vumok: [122 116 107  61 122 111  82]
Pumir: [123 123 103  73 128 113  96]
tor: [122 116 109  72 120 113  86]
Big: [122 117 107  61 112 118  86]
tor => [122 116 109  72 120 113  86]
loc: [96] => Pumir, 7
chg Big: [122 118 107  61 112 118  86] => 2, [117]
loc: [82] => vumok, 7
Pumir => [123 123 103  73 128 113  96]

Ninem: [131 115 120 123 134 133 128 128 140  76 137 115  82 109  97 120 129 117
 118 114 135 135 123 104 148 143 148 132 121 127 143 131 100 145 137 134
 119 106 109 138 140 108 101]
nuta: [137 124 121 148 126 151 135 166 128 101 131 129  90 118 108 123 125 124
 124 159 135 131 123 110 119 109 125 142 122 154 131 122 103 125 113 124
 139 116 112 118 146 124 121]
pud: [131 155 145 148 135 155 143 163 130 159 132 130 163 141 155 111 151 130
 155 131 156 127 137 154 140 120 146 136 137 137 166 113 151 122 100 132
 122 133 135 109 130 139 120]
Dulo: [119 140 127 154 117 150 135 151 104 147 121 122 130 134 142 118 133 130
 133 151 147 124 112 135 117 149 106 115 115 111 113 122 144 112 127 120
 111 120 130 131 122 126 134]
Beme: [127 124 132 140 138 134 128 129 136 110 120 120 118  99 122 122 135 136
 127 139 127 114 110 111 124 121 127 119 133 119 121 127 126 128 128 135
 113 126 115 119 132 148 131]
asked: [137 124 121 148 126 151 135 166 128 101 131 129  90 118 108 123 125 124
 124 159 135 131 123 110 119 109 125 142 122 154 131 122 103 125 113 124
 139 116 112 118 146 124 121] => nuta
asked: [131 155 145 148 135 155 143 163 130 159 132 130 163 141 155 111 151 130
 155 131 156 127 137 154 140 120 146 136 137 137 166 113 151 122 100 132
 122 133 135 109 130 139 120] => pud

lorit: [133 109  65 126]
bofub: [139 112 155 138]
gezan: [138 104  75 128]
Bet: [129 118 130 124]
Dazi: [133 130 147 130]
bubup: [132 112 155 138]
velab: [134 166 104 105]
all Dazi: [133] => 1
all velab: [104] => 3

lom: [112 115 123 109 126 139]
viri: [135 133 128 140 138 136]
sofel: [130 142 147 125 111 118]
zuke: [ 98 123 141  98 131 114]
Miti: [158 113 122 158 113 131]
all Miti: [113] => 2 5
loc: [115] => lom, 2

Mide: [ 69 157 142 140 114 102 176 103 128 177 147 126 134  92  97 137  69 152
 101 109 134 101 116 135 150 106 118 121 146 115 172  97 144 126 134]
tivoz: [172 120 129 139 107 129  91 131 121  93 133 117 108 146 134 146 164 116
 109  94 118 110 112 118  93 118 113  85 114 149  86 130 118 145  98]
pezi: [ 95 114 120 111 154 126 157 122 121 146 111 126 145 115 125 102  91 130
 145 153 120 142 143 121 144 137 140 161 130 101 146 126 122 113 148]
fus: [158 114 122 128 115 130 103 131 117 101 126 118 117 140 133 135 151 115
 120 106 117 118 120 118 101 123 116 102 116 138  94 132 115 136 106]
nudo: [ 73 154 137 136 103 104 173 105 121 174 148 124 135  91  96 141  73 147
 101 101 135  99 117 136 146 104 108 116 148 118 167  99 140 125 125]
pil: [ 92 121 114 112 114 124 162 120 107 155 127 121 147 102 114 123  92 126
 134 123 130 127 139 133 141 122 108 141 143 111 147 121 123 114 125]
tabe: [150 118 129 129 141 130 103 131 133 102 119 126 115 144 137 121 146 121
 127 132 118 130 121 115 113 132 140 121 111 130 106 132 120 133 127]
tivoz => [172 120 129 139 107 129  91 131 121  93 133 117 108 146 134 146 164 116
 109  94 118 110 112 118  93 118 113  85 114 149  86 130 118 145  98]
nudo => [ 73 154 137 136 103 104 173 105 121 174 148 124 135  91  96 141  73 147
 101 101 135  99 117 136 146 104 108 116 148 118 167  99 140 125 125]
asked: [150 118 129 129 141 130 103 131 133 102 119 126 115 144 137 121 146 121
 127 132 118 130 121 115 113 132 140 121 111 130 106 132 120 133 127] => tabe

Nila: [ 96 157 136 179 159 167  97 157 156]
pes: [100 153 133 172 156 163 100 152 151]
taze: [132 137 137 124 109 137 124 124  94]
Pova: [132 124 119 167 179 163 128 105 125]
Nusin: [ 76 138 155 127  66 112 178 193 178]
all taze: [137] => 2 3 6
chg taze: [132 137 137 124 110 137 124 124  94] => 5, [109]
taze => [132 137 137 124 109 137 124 124  94]
loc: [119] => Pova, 3
chg taze: [132 137 137 125 109 137 124 124  94] => 4, [124]
loc: [159] => Nila, 5

Potav: [128 138 133 129 135 135 126 137 117 118 134 118 100 137 144 123 140 114
 123 144 113 122 111 141 130 158 129 115 119 127 111 104 132 121 133 118
 138 126 113 133 125 129]
noge: [128 132 136 133 119 128 112 123 142 124 129 124 148 149  98 121 135 131
 127 141 132 134 179 117 112 116 137 147 123 128  95 134 135 127 131 118
 119 123 144 118 128 128]
Tafad: [129 110 130 130 123 128 131 128 130 134 129 122 144 127 141 142 126 127
 134 106 139 128 108 124 129 158 140 122 139 141 141 126 145 130 120 119
 128 128 127 119 131 125]
gor: [132 127 135 133 125 127 140 131 120 113 130 128 149 146 138 129 150 127
 128 176 104 115 133 125 120 152 115 119 152 115 128 108 154 122 126 149
 116 137  97 115 136 129]
rus: [134 139 134 127 137 130 122 144 124 101 126 134 122 133  91 128 129 129
 126 135 124 134 107 136 113 162 115 161 124 121 119 127 120 139 135 123
 130 124 139 126 124 124]
gov: [131 139 125 138 117 133 131 125 127 106 129 127  99 133 126 128 129 124
 129 126 128 118 128 125 129 123 129 135 127 123 129 133 137 131 128 136
 123 132 117 132 127 124]
zolu: [126 113 123 128 125 129 133 129 117 136 128 138 134 119 135 126 143 118
 123 117 155 139 134 126 111 118 144 105 131 130 141 154 133 151 130 139
 132 122 158 127 111 130]
Votib: [125 123 135 112 114 121 136 118 141 127 132 141 121 144 126 122 117 133
 130 132 168 131 146 102 135 114 122 130 135 128 129 121 139 131 131 117
 128 140 129 132 139 125]
vona: [119 135 126 118 129 128 144 128 130 128 138 132 121 137 143 131 121 134
 126 128 134 125  82 111 129 139 124 137 120 127 144 121 138 123 131 125
 125 132 146 111 122 127]
kotag: [131 135 135 131 125 122 117 137 131 130 121 130 122 135 130 121 136 128
 127 131 125 122 134 134 138 112 130 130 125 118 128 138 133 124 126 127
 133 124 129 126 145 129]
por: [119 135 126 118 128 128 144 128 130 128 138 132 121 137 143 131 121 134
 126 128 134 125  82 111 129 139 124 127 120 127 144 137 138 123 131 125
 125 132 146 135 120 130]
loc: [97] => gor, 39
all kotag: [130] => 10 12 15 27 28
chg por: [119 135 126 118 128 128 144 128 130 128 138 132 121 137 143 131 121 134
 126 128 134 125  82 111 129 139 124 127 120 127 144 137 138 123 131 125
 125 132 146 135 121 130] => 41, [120]
asked: [131 139 125 138 117 133 131 125 127 106 129 127  99 133 126 128 129 124
 129 126 128 118 128 125 129 123 129 135 127 123 129 133 137 131 128 136
 123 132 117 132 127 124] => gov
all Votib: [127] => 10
asked: [128 132 136 133 119 128 112 123 142 124 129 124 148 149  98 121 135 131
 127 141 132 134 179 117 112 116 137 147 123 128  95 134 135 127 131 118
 119 123 144 118 128 128] => noge
loc: [98] => noge, 15

delo: [144 144 144 135 143 144 144]
vomop: [135 124 190 124 144 102 123]
Dera: [135 124 190 121 144 102 136]
all delo: [144] => 1 2 3 6 7
all vomop: [135] => 1
chg delo: [144 144 144 135 143 145 144] => 6, [144]

Gavo: [143  66 180 111 150 134 103 142 124 125]
ruf: [172 155 166 161 139 143 126 185 150 112]
naron: [119 101 101 119 118 187 134 133  83 171]
bim: [147 133 112 152 136 155 149 162  90 146]
loc: [161] => ruf, 4
loc: [172] => ruf, 1

zuvof: [154 148 100 118 127 118 113 149 110 140]
Keb: [131 136 114 135 140 122 105 117 106 122]
Keguf: [103 148 112  92 116 121 137  91 112 139]
mivi: [123 149 125 152 152 140 144 160 125 134]
risa: [139 120 105  85 109 109 140 119 136 141]
peniv: [151 101 167 188 134 137 112 111 128 131]
Lis: [117 136 113 119 106 145 132  92 131 107]
sodoz: [141 144 111 131 141 120 109 130 121 118]
Lis => [117 136 113 119 106 145 132  92 131 107]
mivi => [123 149 125 152 152 140 144 160 125 134]
risa => [139 120 105  85 109 109 140 119 136 141]
loc: [91] => Keguf, 8

garob: [ 60  67  66  72 187  64 191]
gomev: [ 66  73  69  71 187  69 191]
Tun: [ 85 103  91  86 162  90 167]
Vot: [ 95  94 102 101 161  98 162]
loc: [102] => Vot, 3
loc: [72] => garob, 4
chg garob: [ 60  67  66  71 187  64 191] => 4, [72]
loc: [67] => garob, 2

nira: [127  93 122  75]
pelak: [127  93 122 197]
dobi: [127  93 126  84]
chg dobi: [127  93 126  85] => 4, [84]
dobi => [127  93 126  84]
chg pelak: [127  93 122 196] => 4, [197]
asked: [127  93 122  75] => nira

pesaz: [144 117 104 142 148  89 118 160 115 108 129 121 150 115 131 124 121 144
 126 130 138 105 113 132 134 141 170 132 120 137 148 115 131 110 143]
Ligep: [144 119 104 142 150  93 116 161 118 125 129 120 132 116 132 126 120 141
 129 131 138 132 113 135 135 133 167 132 120 137 146 115 132 107 141]
Totid: [144 119 104 142 150  93 116 161 118 103 129 120 148 116 132 126 120 141
 125 131 138 106 113 132 135 140 167 132 120 137 146 115 132 107 141]
Totid => [144 119 104 142 150  93 116 161 118 103 129 120 148 116 132 126 120 141
 125 131 138 106 113 132 135 140 167 132 120 137 146 115 132 107 141]
chg Totid: [144 119 104 142 150  93 116 161 118 103 129 120 148 116 132 126 121 141
 125 131 138 106 113 132 135 140 167 132 120 137 146 115 132 107 141] => 17, [120]
all Ligep: [132] => 13 15 22 28 33
Ligep => [144 119 104 142 150  93 116 161 118 125 129 120 132 116 132 126 120 141
 129 131 138 132 113 135 135 133 167 132 120 137 146 115 132 107 141]
chg Totid: [144 119 104 142 150  93 116 161 118 103 129 120 149 116 132 126 120 141
 125 131 138 106 113 132 135 140 167 132 120 137 146 115 132 107 141] => 13, [148]
loc: [140] => Totid, 26

zuvob: [107 106 109 134 137 138  85  77 152]
mefik: [117 109 145  96 146 177 154 124 133]
viz: [111 111 113 117 148 107 143 134 123]
sed: [ 96 137 101  90 111 125 120 164 139]
Roza: [107 106 109 134 137 138  85  77 165]
Mipi: [131 115 132 119 133 137 133 117 130]
Roza => [107 106 109 134 137 138  85  77 165]
viz => [111 111 113 117 148 107 143 134 123]
sed => [ 96 137 101  90 111 125 120 164 139]

pake: [146 116 162  96 137 181 166 138 130 115  69 150  88 144 143]
dak: [146 116 162 110 137 181 166 138 130 115  69 150  88 158 143]
nume: [ 85  78  93  85 135 138 154 144 167 122 153 119 144 150 102]
dupu: [146 116  79 131 137 181 166 138 130 115  69 150  88 158 143]
asked: [146 116 162  96 137 181 166 138 130 115  69 150  88 144 143] => pake
asked: [146 116 162 110 137 181 166 138 130 115  69 150  88 158 143] => dak
asked: [ 85  78  93  85 135 138 154 144 167 122 153 119 144 150 102] => nume
chg pake: [147 116 162  96 137 181 166 138 130 115  69 150  88 144 143] => 1, [146]

rusel: [133 126 122 144 122]
mevi: [130 132 110  74 126]
fune: [114 141 166 135 122]
vugo: [141 129  92 134 136]
sorak: [117 138 131 138 125]
mugiv: [122 131 112  73 124]
naku: [118 127  98 111 128]
suvos: [135 135 135 135 131]
Lumoz: [126 132 108  79 126]
fugun: [179 132 131 114 139]
sorak => [117 138 131 138 125]
loc: [98] => naku, 3
all mevi: [126] => 5
chg sorak: [117 138 131 138 126] => 5, [125]
loc: [134] => vugo, 4
all Lumoz: [126] => 1 5
all suvos: [135] => 1 2 3 4

nakob: [105 125  85 192 139 193]
zizu: [117 114 117 159 131 160]
dakob: [ 91  66 142 156 122 142]
rup: [119 119 127 132 137 148]
koge: [127  91 128 141 146 154]
gakog: [135 140 121 138 133 125]
Bir: [135 151 131 150 113 128]
Neval: [105 125  85 192 115 107]
fef: [132 119 131 103 137 121]
loc: [138] => gakog, 4
all rup: [137] => 5
all dakob: [142] => 3 6

sota: [156 156 146 126 144 115 169 130 113 162 116 150 131 183  96 110 122 142
 112 177  93 137 154 117 144 155 151 108 178 121 173 139 113 127 108 164]
tud: [112 156 146 126 144 115 169 130 113 162 116  96 131 183  96 110 122 142
 112 177  93 137 154 117 144 155 113 108 178 121 173 139 113 127 108 134]
san: [156 156 118 126 177 115 117 130 113 162 116 150 131 183  96 110 122 142
 112 177 126 137 154 117 177 155 151 108 178 121 173 139 113 127 108 164]
all tud: [113] => 9 27 33
san => [156 156 118 126 177 115 117 130 113 162 116 150 131 183  96 110 122 142
 112 177 126 137 154 117 177 155 151 108 178 121 173 139 113 127 108 164]
sota => [156 156 146 126 144 115 169 130 113 162 116 150 131 183  96 110 122 142
 112 177  93 137 154 117 144 155 151 108 178 121 173 139 113 127 108 164]
all san: [117] => 7 24
chg sota: [156 156 146 125 144 115 169 130 113 162 116 150 131 183  96 110 122 142
 112 177  93 137 154 117 144 155 151 108 178 121 173 139 113 127 108 164] => 4, [126]

